One turn sends every row of this set to another row. A few are shown first. Where does it send the rows asked after them?
Q26: [-4 -15 -2 3 2 -2 6 -2 6 -7 1 -19 2 -16 9 -13 5 13 -1 3 5 17 4 -28 -10]
Q891: [-2 5 -10 -16 -14 7 6 0 4 4 10 12 -8 -2 10 14 -4 9 12 -6 -9 3 8 26 -13]
Q761: [15 -1 0 7 -8 5 4 -2 18 4 -9 5 6 -7 4 -7 -16 3 -1 -10 6 -18 6 -26 -29]
Q419: [11 -6 -12 1 1 -1 -8 -3 0 -6 -7 -14 -3 -20 14 14 2 10 15 -2 -7 12 -7 -22 -16]
Q635: [29 25 -2 -1 11 1 -2 7 0 21 4 -6 14 9 3 -9 -11 5 12 1 12 -3 4 13 -1]
Q972: [4 4 -13 -3 4 14 -5 -1 -15 -14 13 11 0 -6 12 -18 -15 13 -5 28 11 -2 2 10 2]
Q340: [8 -7 -5 -17 26 10 5 -5 -10 -6 -1 8 10 18 0 10 -15 -11 -10 1 -14 1 -15 5 4]
Q25: [-17 -13 17 -4 -1 10 -21 -12 -5 -21 -5 19 4 6 3 0 -5 8 6 4 5 0 -12 14 1]
Q878: [-6 -17 14 -12 18 -3 -1 1 -6 -16 -5 20 14 10 -11 0 -10 -2 -6 -1 -6 7 -6 1 22]
Q654: [-2 -3 -6 -14 25 2 22 5 8 -9 -1 12 8 18 0 4 -13 -7 -8 -1 -7 8 -12 -7 12]
Q90: [1 -7 13 -7 16 -12 -10 10 0 3 0 5 8 -10 -13 9 4 4 -8 -6 25 -19 -2 7 17]
Q231: [-2 9 11 8 -16 -6 2 -3 18 4 -8 1 21 -2 12 -5 -1 -8 -2 0 8 -12 15 -28 -15]
Q767: [19 12 -8 6 -5 -15 -4 10 30 15 -1 7 -5 1 -9 -6 -6 12 1 -14 4 1 -2 4 12]
Q936: [-4 9 0 29 -10 10 5 2 -7 -7 4 23 -3 -1 -9 -14 -11 16 -5 -6 -11 -10 5 6 -13]
Q182: [31 3 -2 -12 -1 -9 -10 13 5 10 2 -10 1 -1 -12 -9 -9 14 3 -13 9 -7 10 16 10]
Q479: [8 6 -3 -2 26 -9 17 1 8 14 -4 -4 13 0 0 2 -4 1 -5 8 25 -13 -1 -9 18]
Q348: [2 21 -12 14 -5 11 1 -5 1 -6 15 5 -3 -11 12 -15 0 -8 -16 20 -6 16 -5 -1 5]
Q106: [7 1 -17 -5 3 -5 -3 9 10 -36 1 2 -11 -10 7 11 8 -1 -10 -4 -1 4 -5 1 13]
Q452: [2 2 -10 9 -22 14 -4 -8 -10 -9 1 9 -9 15 6 6 -6 16 -1 0 -18 -17 -4 8 -14]
Q132: [2 9 11 7 19 0 1 8 14 20 0 14 2 -6 -9 16 0 -3 -1 -15 13 -10 -21 2 -3]
Q412: [2 10 1 5 -28 -3 4 2 -16 -18 -2 -6 5 7 9 4 10 9 6 7 -16 -6 16 0 10]
Q882: [20 0 1 4 -12 8 -21 1 1 -13 -6 2 5 -12 1 5 -9 -6 -3 -18 14 -20 8 -11 -22]
Q819: [9 -12 5 -7 -24 -2 -14 -8 12 -9 -14 -3 7 0 9 2 -6 4 1 -3 9 -20 9 -24 -12]
Q126: [-16 -7 -8 11 2 -2 -10 -13 4 -17 -2 -4 6 -9 14 0 6 7 7 2 26 14 8 -14 -1]
Q477: [-7 28 -8 18 -11 3 22 13 -9 -12 5 -3 6 1 4 -9 -3 1 -4 0 -7 -1 15 -4 3]
Q283: [1 15 14 7 -4 -6 -19 1 13 20 -1 7 13 12 2 -18 -10 10 2 16 7 -3 -16 -3 12]
Q237: [1 5 -3 -7 -13 -7 -19 6 24 11 3 -5 -6 11 -3 -10 -10 9 -13 0 5 -7 -19 0 15]
Q997: [0 6 3 2 -24 -2 -10 -6 -3 -7 -1 2 -3 -20 0 -6 -3 0 0 9 -21 19 1 0 21]
Q567: [10 -11 13 -13 10 11 -8 -3 0 17 -7 -9 -3 1 -9 12 -11 3 -3 -6 6 -13 -29 -4 3]
Q317: [-29 -4 -6 8 12 -1 -4 -10 -1 3 8 -4 14 -12 8 -6 -5 1 -7 -3 19 2 11 0 -22]
Q503: [-20 1 0 3 16 5 18 10 17 -13 2 14 -1 -4 1 -19 -17 10 -10 5 3 4 -14 -9 -3]
Q745: [3 -1 4 1 1 4 3 2 -4 -1 14 29 4 -9 4 -12 -2 20 8 11 3 1 18 23 -13]
Q269: [22 -5 5 -4 8 -1 0 -13 7 9 0 -14 5 7 3 11 21 -8 -12 3 15 -5 -5 -3 15]
Q512: [-7 12 -10 12 -13 10 -3 9 -22 -27 0 3 -4 -2 -5 -8 -17 11 -4 -4 2 -13 7 6 8]
Q802: [16 16 15 -3 -3 2 -25 1 -3 15 10 -6 15 15 5 -9 5 0 -2 10 10 -5 -5 15 2]
Q37: [1 0 10 4 22 3 4 -5 2 -5 3 27 15 14 -5 8 3 -16 -9 -7 -12 13 -9 7 4]
Q180: [1 5 1 9 -18 2 20 -3 -8 4 -5 3 6 11 7 -8 -8 21 6 13 -27 -10 9 -7 -9]
Q272: [0 -8 0 5 8 -5 -9 -1 -5 11 2 -7 9 -28 2 7 -1 7 3 -8 -17 3 2 -6 -32]
Q769: [-8 5 -5 -15 -16 1 15 0 3 13 -3 -1 -3 -14 1 -3 -24 9 11 1 -24 11 2 3 5]
Q931: [7 14 10 12 -1 2 -4 7 0 0 -7 3 22 -17 -1 -11 -18 -8 -1 -8 14 -16 15 -20 -20]
Q259: [-1 11 3 -5 -15 1 -16 1 -2 -11 -7 -11 19 -4 12 4 -10 -15 -3 -3 18 -20 11 -18 -9]
Q791: [-7 7 15 7 11 12 12 -19 2 13 1 10 16 7 8 -4 -2 -7 2 1 -16 7 -1 15 -23]
Q408: [14 -10 2 -10 16 -3 7 2 6 -16 4 17 6 13 -2 14 14 -9 -10 -8 -13 11 -3 5 10]
Q365: [18 2 1 5 15 -15 21 3 3 -5 -5 1 13 -22 -3 -10 0 4 -1 1 -23 9 17 -2 4]
Q787: [-15 -4 -9 4 11 -4 -20 -11 -13 2 -5 2 13 -20 7 14 -15 7 13 -4 6 -5 4 3 -21]
Q798: [15 -2 -8 -19 7 5 -2 -17 -18 -8 -11 -14 10 -1 11 13 -12 -3 9 4 -17 -4 4 13 1]
Q447: [17 -15 10 -8 27 -5 11 0 -7 -6 -8 21 17 6 -10 0 -9 3 1 4 -18 7 -1 -2 11]
Q236: [23 -8 23 8 11 0 3 -14 7 23 -13 2 9 -1 -8 0 5 6 6 4 3 1 -13 -13 10]

Q802 turns into Q283
Q126 turns into Q26
Q479 turns into Q269
Now these:
Q512 turns into Q477
Q791 turns into Q25
Q997 turns into Q769
Q37 turns into Q878
Q231 turns into Q819

